One turn sends every row of this set to another row. A few are shown first. Where does it send the rows asked after them?
Z_988: [19 5 -2 14 18 2 31 0 -16 -2 -13 18 -31 3 26 -3 -17 -23 22 -10]
Z_49: [1 16 1 -26 2 3 14 32 4 0 14 -12 22 -11 -8 -18 17 -4 -7 -6]
Z_456: [3 -1 2 2 -16 -7 5 35 -1 12 1 8 13 12 20 4 8 -4 -4 -62]
Z_460: [11 -28 -2 12 32 -3 9 16 0 -5 -36 -3 1 27 19 -8 15 -9 -6 7]
Z_12: [28 27 23 -17 23 -27 -4 26 16 -4 -20 6 -25 -12 12 6 -22 -6 -16 -21]
Z_62: [2 11 16 13 3 -14 12 1 3 -45 -11 4 18 -4 9 -10 -4 33 1 -12]
Z_179: [1 -10 -7 9 -13 -10 -1 10 9 11 -18 -51 19 -7 4 -14 -9 -14 1 -9]
Z_415: [6 -1 15 -3 -3 -14 16 5 2 27 -17 -10 28 25 25 27 13 11 -4 -19]
Z_75: [22 -19 0 3 -29 -20 9 22 -11 -7 -27 -7 14 9 10 -11 7 -40 -7 -27]
Z_949: [14 4 10 20 2 -30 7 10 14 -20 -13 21 -41 -5 9 -7 -14 28 -5 -12]
Z_932: [1 6 -22 30 -1 -26 1 0 27 12 -9 -4 -16 -10 -5 -17 -10 -33 -12 -15]
Z_408: [22 17 -14 -24 6 28 2 -6 -9 8 -22 5 11 -8 9 10 -3 17 -12 -5]
Z_645: [24 10 16 3 -12 2 -9 21 22 -5 6 -11 -23 -8 -10 -3 -9 -25 -37 -14]
Z_45: [3 5 43 24 12 -5 27 8 6 25 -3 -3 7 -18 -11 -4 10 20 10 -12]
Z_302: [8 -3 12 23 16 -41 -8 21 -4 7 -13 30 -3 0 -18 -10 21 -11 -14 4]
Z_464: [5 2 23 -4 -5 0 -16 48 -2 -6 0 23 8 -14 -4 -9 -37 -1 19 -11]
Z_276: [17 7 22 18 -5 -17 4 13 27 11 -13 19 31 2 36 19 4 -18 9 14]
Z_750: [38 11 2 -6 5 -37 11 10 -8 15 -16 20 17 0 2 -12 -10 -18 37 -19]
Z_53: [29 -22 3 25 4 28 1 10 25 17 -13 1 -18 -4 3 -11 2 21 -6 -16]
Z_694: [9 22 -5 26 -9 26 -16 23 -16 -6 -25 8 2 5 7 4 -21 -30 -4 -10]
Z_6: [-7 -10 3 -2 10 -24 -3 -9 -14 19 -33 -10 27 4 8 14 -36 -9 7 -20]
Z_168: [-30 -17 9 -1 13 -16 19 -5 0 18 -16 9 -8 -25 20 12 -18 12 -3 8]
Z_979: [2 9 21 -8 -6 0 27 -3 11 -15 -11 28 17 -8 27 16 -33 7 14 5]
Z_161: [33 -26 28 6 -16 -12 11 0 -12 -8 5 1 -9 -28 3 -7 14 -24 -17 -11]
Z_868: [-8 -6 -24 -2 -6 -12 -11 2 12 0 19 14 -22 -17 7 -7 -32 9 0 -7]

Z_302 -> Z_464
Z_53 -> Z_988
Z_645 -> Z_949
Now these:
Z_168 -> Z_6
Z_12 -> Z_62

One turn sends every row of this set to another row. A few are shown first. Where does it send the rows asked after them?
Z_417: [10 -40 62 -10 -33 21 3 -3 -13 -24 -4 22 -17 15 2 -24 -17 16 18 38 2 4 3 28 -22 -13 1 28]
Z_46: [4 -36 58 -2 -34 15 6 -3 -16 -25 1 19 -11 16 5 -20 -4 36 26 43 3 -4 6 28 -27 -9 -9 33]
Z_946: [-8 -23 71 0 -36 16 4 -3 -18 -37 -4 24 -8 21 25 -38 -17 16 30 32 -15 -3 15 22 -25 -6 -2 28]
Z_593: [-42 -18 15 -8 -46 -26 5 -10 -32 22 4 2 -13 -12 -1 5 -9 13 17 7 14 -12 -13 -44 16 -10 16 0]
Z_692: [-38 -11 21 -4 -42 -33 21 -9 -43 15 1 -4 -20 4 1 2 -1 15 18 1 9 -8 -15 -53 8 -7 5 3]
Z_986: [1 -36 60 -1 -33 13 -12 -3 -19 -28 -8 21 -18 19 8 -25 -7 20 35 28 -10 7 9 20 -34 -10 -5 32]
Z_799: [-40 -10 28 1 -34 -17 12 -11 -48 29 5 5 -2 -8 -5 16 3 13 20 13 12 -2 -8 -48 10 -16 8 10]
Z_782: [-45 -2 37 -1 -42 -27 42 -17 -40 -10 5 -5 -11 13 38 -18 -10 -15 9 14 -1 -32 -4 -44 22 -4 15 7]
Z_313: [-51 -8 32 -4 -46 -20 28 -18 -29 -2 8 1 -3 -5 37 -16 -20 -15 8 20 4 -36 -2 -35 31 -7 25 3]
Z_407: [-50 2 47 4 -35 -10 38 -18 -45 2 11 5 10 1 37 -8 -9 -17 11 27 1 -29 4 -38 27 -12 18 12]
Z_233: [-37 -10 19 -1 -41 -23 1 -12 -46 22 -2 7 -10 3 -6 12 9 11 26 2 6 -9 -2 -47 15 -23 15 7]
Z_972: [-29 -39 14 -6 -37 -22 -2 -26 -29 0 -1 -9 -27 1 22 3 4 -35 15 22 12 -27 -8 -32 16 -18 26 19]
Z_790: [-3 -27 63 -2 -36 15 15 0 -16 -25 4 23 -4 14 8 -26 -11 44 24 41 1 -5 7 27 -23 -6 -9 27]
Z_518: [-28 -21 16 -9 -32 -19 -3 -22 -32 -7 -12 -7 -26 12 28 4 16 -38 17 23 8 -34 -4 -34 6 -27 16 20]
Z_115: [2 -29 64 -10 -37 20 9 3 -13 -17 -1 27 -10 10 -4 -26 -24 34 17 33 2 8 2 23 -20 -10 -3 20]
Z_927: [-28 -26 24 1 -35 -18 0 -27 -43 -4 -5 -2 -20 17 24 5 18 -37 22 18 2 -28 5 -34 19 -29 27 24]
Z_304: [1 -28 70 -8 -37 23 16 -1 -12 -28 0 25 -7 14 12 -34 -26 19 14 38 -2 -3 6 28 -15 -9 2 23]
Z_138: [-25 -33 28 3 -25 -13 5 -28 -45 5 0 -6 -17 7 21 14 17 -40 18 30 10 -19 -2 -35 10 -25 19 30]
Z_953: [-40 -3 13 -11 -40 -24 -1 -5 -35 18 -9 4 -14 -2 -1 10 5 14 20 6 11 -15 -11 -47 4 -20 4 1]
Z_995: [-51 8 39 2 -44 -17 28 -15 -44 0 5 9 6 9 31 -12 -6 -7 17 12 -5 -32 10 -39 32 -17 24 6]
Z_584: [5 -36 68 -1 -35 10 13 4 -22 -26 1 23 -4 15 7 -31 -9 41 23 39 -6 9 5 17 -16 -5 -14 20]
Z_879: [12 -45 65 -2 -32 10 7 -1 -22 -29 -2 20 -10 18 8 -28 -3 29 24 42 -5 8 4 20 -19 -8 -12 26]
Z_334: [1 -32 64 -1 -34 17 13 -5 -16 -32 2 19 -8 18 16 -27 -8 30 23 46 0 -10 9 30 -22 -8 -6 33]
Z_516: [-10 -19 66 -1 -38 12 0 4 -20 -22 -3 27 -6 14 7 -31 -18 40 34 24 -12 8 10 16 -29 -5 -8 21]
Z_923: [-24 -33 19 -3 -34 -30 12 -24 -40 -5 -4 -14 -34 17 21 2 13 -32 16 15 7 -21 -11 -42 7 -15 15 22]
Z_109: [-53 14 33 -7 -41 -17 28 -10 -32 -6 -3 5 1 4 39 -15 -9 -9 10 19 0 -40 1 -38 22 -15 13 1]
Z_154: [7 -38 70 0 -34 12 16 0 -21 -34 1 21 -5 18 17 -35 -8 28 22 44 -8 2 7 21 -14 -5 -10 24]

Z_115 -> Z_304
Z_923 -> Z_692
Now these:
Z_109 -> Z_518
Z_790 -> Z_334
Z_927 -> Z_233
Z_154 -> Z_879
Z_313 -> Z_972
Z_946 -> Z_986
Z_407 -> Z_138

One turn sends every row of this set to another row. A few are shown first. Where does it send the rows asked after them?
Z_965: [20 -23 -7 10 34 2 15 -27 -2 -26 20 -5]
Z_636: [-27 -5 -5 -7 10 14 -5 -7 44 -16 16 -8]
Z_881: [-28 -19 -9 -8 -15 17 17 -1 -6 -18 0 -30]
Z_480: [-27 -18 -12 -26 -6 7 -25 -9 -14 -10 -10 -10]
Z_135: [21 -11 26 -41 16 22 -6 -13 0 1 10 1]
Z_103: [9 12 -12 -14 6 19 -8 3 2 -6 -27 13]
Z_414: [-30 -1 1 -11 5 13 -2 -7 40 -16 5 -2]
Z_802: [29 -5 15 -40 19 16 -1 -20 -3 4 13 4]
Z_788: [35 -5 -1 -21 -9 -24 7 -14 -1 -26 23 -4]
Z_669: [25 -11 19 -37 23 18 -2 -15 -6 5 14 3]
Z_175: [11 -13 3 -3 -8 -7 30 -8 6 -23 21 -40]
Z_351: [11 -4 8 -4 -11 -4 34 -5 7 -24 20 -34]
Z_255: [7 15 -13 -8 4 22 -14 4 13 -13 -24 9]
Z_226: [-25 -14 -7 -25 -4 3 -29 -6 -3 -8 -14 -21]
Z_806: [2 3 -12 13 -4 15 0 -18 2 7 43 -21]
Z_10: [23 0 24 -37 18 23 -4 -14 -1 3 6 3]
Z_861: [23 -21 -10 4 32 3 22 -29 1 -24 20 -8]
Z_678: [40 -5 6 -21 -2 -24 3 -15 -3 -19 17 -18]
Z_728: [-27 -14 -6 -5 -7 15 18 2 -3 -13 -3 -38]
Z_586: [10 -11 -7 -35 1 -20 -29 -18 -9 -18 3 7]
Z_425: [-1 -2 -19 16 -6 24 3 -15 10 -2 38 -24]
Z_858: [9 -11 1 -7 -17 -1 35 -4 4 -26 24 -28]
Z_206: [13 -11 -4 -31 9 -19 -37 -14 -6 -18 1 0]
Z_332: [-26 -17 -11 -24 3 7 -28 -4 -11 -6 -11 -18]
Z_369: [-30 -7 -5 -10 10 7 2 -8 43 -18 10 -6]
Z_844: [10 12 -18 -9 -1 21 -11 8 6 -8 -24 8]
Z_27: [4 1 -18 17 6 17 2 -16 3 4 41 -22]
Z_786: [16 -8 -2 -33 5 -21 -31 -14 -5 -17 -9 -3]
Z_275: [-1 3 -13 19 -7 19 -1 -13 9 -1 40 -20]
Z_864: [21 -16 -2 2 39 3 19 -31 -5 -20 12 -5]
Z_984: [-26 -15 -10 -1 -12 11 9 -1 0 -14 -1 -43]
Z_926: [39 -1 6 -16 -4 -25 0 -13 2 -26 21 -10]
Z_921: [-31 -4 -3 -12 3 20 -7 -12 39 -17 5 -6]
Z_379: [21 -19 -5 9 33 1 15 -31 -7 -27 8 -3]
Z_650: [9 14 -14 -16 4 19 -13 -6 5 -9 -27 13]

Z_351 -> Z_332
Z_965 -> Z_414
Now these:
Z_678 -> Z_984
Z_10 -> Z_27
Z_480 -> Z_788
Z_135 -> Z_806
Z_650 -> Z_861

One turn sends every row of this set to another row. A few are shown first. Where does it send the rows asked after them?
Z_403: [-21 7 0 6 -7 -22 31 14 12 4 3 -24 -5]
Z_804: [37 -11 28 21 2 4 -8 -2 3 -23 -2 12 -3]
Z_319: [3 7 8 46 -13 23 18 12 -6 -2 -11 8 -10]
Z_962: [25 5 -4 -10 5 24 -7 -13 14 6 -38 -1 -17]
Z_506: [-16 4 25 5 -1 -18 36 2 7 5 0 -23 -9]
Z_544: [26 -8 -17 18 -6 -3 -17 18 10 -25 5 12 5]
Z_441: [-25 6 -15 -13 2 -12 22 9 5 0 11 -24 -3]
Z_554: [22 7 -20 2 -6 13 -6 0 22 8 -40 0 -14]
Z_854: [27 5 4 1 0 18 -2 -11 18 8 -43 0 -18]
Z_402: [-5 7 -24 14 0 40 1 8 -17 -9 4 7 -6]
Z_323: [4 0 11 -10 6 -35 15 -17 -19 13 15 -4 -15]
Z_498: [1 1 -4 -16 7 -33 11 -13 -19 12 19 -5 -12]
Z_829: [-16 3 26 -13 11 -5 30 -9 -2 2 6 -24 -11]
Z_617: [22 6 -19 -9 1 21 -10 -6 16 6 -37 0 -14]
Z_508: [4 1 12 1 0 -42 19 -10 -14 15 11 -4 -14]
Z_529: [1 3 -3 2 -4 -45 16 -3 -11 15 13 -4 -11]
Z_514: [6 5 24 31 0 36 16 -4 -16 -4 -7 8 -13]
Z_329: [32 -9 9 31 -9 -7 -8 14 12 -22 -3 13 1]
Z_477: [25 7 -5 8 -7 12 -1 -2 22 9 -44 0 -16]
Z_473: [26 -10 -14 -1 7 11 -23 5 -1 -28 11 11 3]
Z_172: [33 -12 14 0 11 15 -17 -7 -5 -26 7 11 -2]
Z_769: [-22 4 2 -24 13 -1 22 -4 -4 -1 13 -25 -7]
Z_356: [-4 9 -22 36 -13 25 9 19 -6 -5 -3 8 -5]
Z_194: [-1 3 -12 -9 0 -40 11 -5 -14 13 17 -5 -10]
Z_410: [2 5 4 10 8 47 6 -7 -24 -8 2 7 -11]

Z_506 -> Z_769
Z_508 -> Z_498
Now these:
Z_477 -> Z_962
Z_329 -> Z_172
Z_356 -> Z_514

One turn sends every row of this set to another row. A few are shown first. Where does it send the rows asked after them?
Z_284: [-33 9 10 -22 -3 -10 0 3 -14 -13 7 -31 -3 -1]
Z_78: [7 22 -19 16 12 -7 -15 29 -22 -15 10 -19 -12 17]
Z_629: [3 2 -3 -10 17 -12 4 -32 18 17 11 -7 12 -16]
Z_821: [-5 18 16 -32 -5 -21 6 8 -4 11 -21 -10 -16 -2]
Z_472: [21 15 10 -24 -12 0 -26 6 28 -13 0 -22 -11 -4]
Z_801: [-6 -4 -30 10 10 -1 17 -25 15 -16 -26 7 -12 -4]
Z_620: [-7 -6 -21 -2 1 7 -5 40 13 -25 -27 -14 21 0]
Z_948: [30 6 10 24 7 -6 12 33 -13 -19 -9 0 -9 11]
Z_828: [-8 -6 -20 22 21 17 3 8 6 -20 -33 -7 -27 -5]
Z_279: [-6 8 16 -28 4 -16 27 -2 12 8 -2 -1 23 -5]
Z_815: [15 -15 -5 12 38 27 -1 11 -5 -2 20 -11 -4 14]
Z_117: [8 -4 -24 14 19 -4 12 32 -15 -9 32 -16 9 -6]
Z_499: [44 11 8 9 10 -10 -7 6 -8 7 -6 -10 -6 24]
Z_891: [23 -3 4 -6 30 12 33 17 0 15 15 -15 -2 10]
Z_339: [5 -1 -43 4 10 16 -13 16 30 -27 -7 -2 -5 -7]
Z_803: [11 11 -2 -16 9 -12 -18 -18 13 21 -13 -15 -25 -14]
Z_128: [-16 -32 -10 -19 -3 0 2 2 -10 -9 -34 -5 5 6]
Z_947: [-1 -31 -8 2 1 8 1 9 -3 -33 -10 16 18 8]
Z_952: [3 12 13 -9 10 6 16 11 37 -5 3 -34 17 -21]
Z_543: [-4 8 -9 8 -4 -24 1 -20 3 -15 19 -21 -11 -30]

Z_815 -> Z_947
Z_499 -> Z_801
Z_803 -> Z_629
Now these:
Z_472 -> Z_543
Z_117 -> Z_620

